Each row is where one point has got to under a steady rotation. How many ticks took it there?
The counts run from 0 to 219.
[115 108 116  79 112 104 128 131 147 102 116 111 111 106 145 121 141 102
  89 162 103 189 121 115  81 113 133 161 132 132 103 160 145 129 107 102
 117 104 142 111 118  80 130 141 121 161 119 111 111  44 136 135 149 135
 153 102  59 139 117] | 219
[ 72  92 149  76 129 126 130 132 166 103 124  92 144 141 134 126 155 111
 105 161 131 170 125 162 127 113 168 194 132  99 126 156 141 116  95  69
 125 118 142 120 106 116  99 147 163 135 114 105 106  56 138 179 152 135
 134 114 124 125 137] | 95
[112  81 167  85 106 143 118 144 167 107 116  77 131 133 137 128 112 102
 119 154 141 162 141 143 118 163 147 185 149 118 117 134 148 117 108  81
 122  81 125 143 126 103 127 113 123 161 144  93 136  66 150 138 162 144
 157  85  90 145 104] | 63
[125  87 146 102 117 110 117 121 154 111 125  73 103 145 155 115 103 111
 114 117 110 189 161 138 108 143 116 122 138 122  96 124 167  94  82  97
 142 102 131 137 133  60 170 108 105 150 155 104 153  97 155 118 114 141
 178  63 112 133 134] | 15
[ 97 113 153  79 128 141 116 112 160  94 114  96 127 136 147 102 111 139
  75 183 104 173 125 140  90 123 141 162 121 109  99 158 138  93  75  83
 116  80 133 107  98  87 132 143 112 149 140  84 113  76 131 145 136 148
 154 112 129 147 111] | 29
[ 88  93 176  94  94 104 125 155 145 100 133 107 144 130 128 157 115  95
 131 164 153 160 116 144 120 150 142 206 145 111  97 143 132 135 125  71
 123 125 148 130 113 127 115 133 150 155 131  86 128  77 122 158 168 135
 156  93  88 136 149] | 92
[104  91 159  80  98  99 126 126 174  92 124  99 107 130 136 138  82  91
 127 118 119 194 131 136 133 131 109 162 128 109  92 139 139 109 105  86
 119 128 143 153 127  94 166 103 138 144 148 107 148  93 154 122 148 163
 167  67  99 128 143] | 44
[ 80  97 168  97 111  98  94 115 132  84  95 107 108 137 140 150 114 126
 110 157 117 150 120 125  88 118  99 179 139 106  73 160 131 114 114  97
 110 115 109 122 102  74 142 131 123 157 130  82 119  73 116 118 126 112
 144 112 102 138 130] | 187
[ 92  97 166  87 116  95  71 129 127  97  95 100 122 139 156 154 123 112
  99 149 128 144 114 192  99 110 137 173 133 112  86 133 160 128 119  77
 126 118 119 136 124  85 145 146 108 138 123 111 148  80 111 124 119  89
 161 101  98 111 152] | 156
[110  78 155 106 116 105 113 126 160 100 107  94 105 138 142 137 129  99
 120 141 113 173 155  96 102 145 115 178 149 120  93 156 140 128 118 111
 105 120 123 133 122  68 144 104 129 182 113  75 120  60 133 125 140 139
 147 107  81 146 128] | 36
[ 84  81 138  91 117 115 120 144 167 124 115  80 114 159 151 138 153  85
 114 125 138 154 156 186 124 116 142 171 161 114 134 140 171 129 108  85
 149 120 118 154 127  95 120 136 140 124 125 117 128  64 143 154 145 118
 141  94  88 110 133] | 99
[ 84 107 171 103 131 103 112 113 131  85 132 107 112 149 153 133  93 146
 106 161 115 175 134 147 112 132 102 155 135 104  67 155 144  73  88  83
 125 102 119 108 110  81 119 129 103 131 156  95 111  95 128 138 117 141
 166 104 155 139 135] | 178
[100 107 128  64 128 128  99 112 149  88  94  98 118 125 145 104 129 111
  75 157  90 159 114 132  83  96 137 150 101 109 114 159 154 106  93 103
 107 101 134 118 109  67 144 161 130 139 124  86 142  60 126 134 123 115
 151 104 109 143 124] | 190
[ 84  98 128  94 170 102 118 140 132 126 133  68 126 159 155 131 174 100
 109 138 110 168 170 131 116 104 149 152 117 109 139 155 184 112  85  98
 148 136 124 117 102  77 135 137 149 136 125  82 130  65 120 148 109 108
 157 111 123 107 146] | 133
[ 89  83 140  93 142  95 112 125 122 109 117  82 113 167 171 144 113 101
 122 135  95 164 172 126 108 116 101 135 130 118 111 148 177  95  87  97
 129 132 111 130 112  65 164 118 121 154 148  72 150  94 114  94  97 122
 160 106 123 121 132] | 168
[105  89 169  83 142 123  82 137 119  89 113  69 139 154 128 119 126 108
 110 158 119 136 134 125 115 133 142 174 113 104 100 150 161 121 111  91
 110 104 129 130  99  73 145 130 140 154 131  63 151  77 111 122 109 114
 168 108 135 133 132] | 159
[ 92  92 124  93 116 107 161 129 175 125 122 112  99 146 165 128 104 113
 100 134 111 191 144 167  86 123 115 140 160 130 126 135 167  93  79  81
 144 120 130 141 120  96 136 135 106 134 148 132 104  90 158 141 144 149
 153  85  71 123 123] | 51
[ 88  75 161 101 112 144 119 133 178 100 102  82 116 150 142 132 116 104
 114 153 129 160 151 152 120 146 134 189 152 105 111 147 134  96 106  79
 104  88 114 143 112  99 109 120 138 152 139  85 119  56 150 144 164 142
 141 100 111 138 110] | 64
[ 69  88 164 111 135  99 118 163 110 125 138  86 137 155 168 156 117 110
 123 166 148 139 146 167  99 149 140 185 145 123 119 126 167 126 106  71
 139 117 120 124 100 107 117 140 116 155 135  72 127  83 109 122 142 106
 151 115  90 106 137] | 120
[ 88 114 143  84 150 114 113 152 124 112 133  85 147 128 151 135 148 110
 103 177 108 151 124 158  96 125 175 168 106 119 120 149 163 134 102  74
 132 121 159 108 104 105 117 156 143 145 111  80 132  59 102 156 127 109
 164 119 100 123 151] | 124
[ 99  94 134  82 121 122 126 155 169 132 120  66 129 140 139 115 156  84
 115 130 131 174 152 167 117 124 167 167 145 126 140 144 172 120 110  80
 147 114 135 139 140  93 116 133 146 140 130 117 134  56 148 164 149 115
 160  89  77 110 126] | 98
[ 94 102 155  78 113  92 144 133 128  97 137 119 122 134 153 138  74 101
 112 163 116 185 130  97 100 150 101 137 120 120  83 141 137  98 100  86
 107 116 154 112  97  98 143 123 120 157 153  70 126 102 128  96 136 162
 174  86 117 146 138] | 206
[ 62 106 164 101 138 101 146 136 140 114 171 100 141 156 156 149 122 120
 125 150 142 188 155 152 139 126 137 166 134 103  98 157 149  91  79  69
 150 139 149 114 103 122  95 127 157 120 141  94 114  94 135 159 137 145
 162 104 150 105 156] | 113
[ 84 113 153  85 118 110 128 137 167 101 134  91 134 129 122 130 169 110
 106 148 130 178 120 148 126 112 157 183 131 114 111 171 138 119 109  81
 128 129 154 110 120 113  92 138 159 124 117 118 104  54 143 178 147 136
 156  99 105 117 133] | 96
[115  83 147  72 114 125  89 118 163  96  97  79 102 145 139 116 112  92
 104 129 113 160 132 143 111 131 119 147 131 125 103 134 166 116  96  88
 116  87 128 148 136  68 162 122 124 139 156 104 157  68 132 114 126 128
 165  72 115 141 118] | 194
[104 101 149  85 117 110 159 149 164 125 159  83 126 133 155 124 102  86
 114 132 139 194 154 155 131 151 139 134 151 135 121 135 168 109  90  66
 150 123 155 147 130 117 125 114 126 126 150 120 143  74 156 150 145 159
 174  65  81 120 133] | 80
[ 69 118 139 106 145  84 104 119 124  98 128 108 125 141 155 151 147 143
  99 164 108 172 132 152  80 102 127 157 127 122  77 165 161 103 102  87
 137 125 127  95  99  79 119 155 116 130 109 100 103  80 112 152 105  96
 148 124 109 112 143] | 152
[ 77  93 155 110 130 107 168 158 139 123 169 104 127 149 167 150 125 105
 124 160 123 191 166 115 119 169 114 171 143 115 109 149 143 110  98  75
 133 130 140 121 111 112 103 106 132 148 137  81 104  85 139 142 151 157
 168 106  88 128 125] | 84
[113 128 150  80  97 119 134 136 161 106 138 109 124 113 142 124 106 128
  86 169 112 199 108 139 100 129 131 134 121 138  85 154 157 107  98  82
 127 101 164 103 129  96 133 140 107 134 143 118 116  71 143 148 136 163
 171  77  92 145 128] | 210
[ 76  99 163  82 109  85 137 153 147 111 143 110 134 140 158 153 109  87
 136 127 149 172 120 178 142 134 132 160 130 113 101 131 152 111 107  71
 147 151 157 150 123 124 142 122 142 119 150 110 145 100 127 138 140 130
 169  71 111 109 179] | 109
[ 97 120 134  78 141  73 128 129 123 100 151 112 118 132 155 135 112 103
  98 148  91 197 130 116  94 104 114 123 110 119  93 154 173 110  90  98
 140 150 155  95 112  71 163 130 120 143 125  90 138  98 115 118  99 120
 182 100 110 127 152] | 171
[106 116 166  74  82 113 117 136 179  96 124 109 125 111 123 135 107 116
  97 149 132 179 112 168 108 137 142 169 143 118  93 149 129 124 117  70
 120 104 150 129 134 114 112 135 124 137 124 131 124  60 148 163 157 140
 154  79  75 131 133] | 61
[ 98 101 133  85 130  65 114 142 134 127 145  90 116 140 156 150 142  73
 119 116 110 180 148 156 119 108 124 143 131 120 113 138 180 126 112  90
 155 161 140 118 130  83 159 128 130 132 121 116 146  90 124 133  99  93
 174  84  88  97 162] | 136
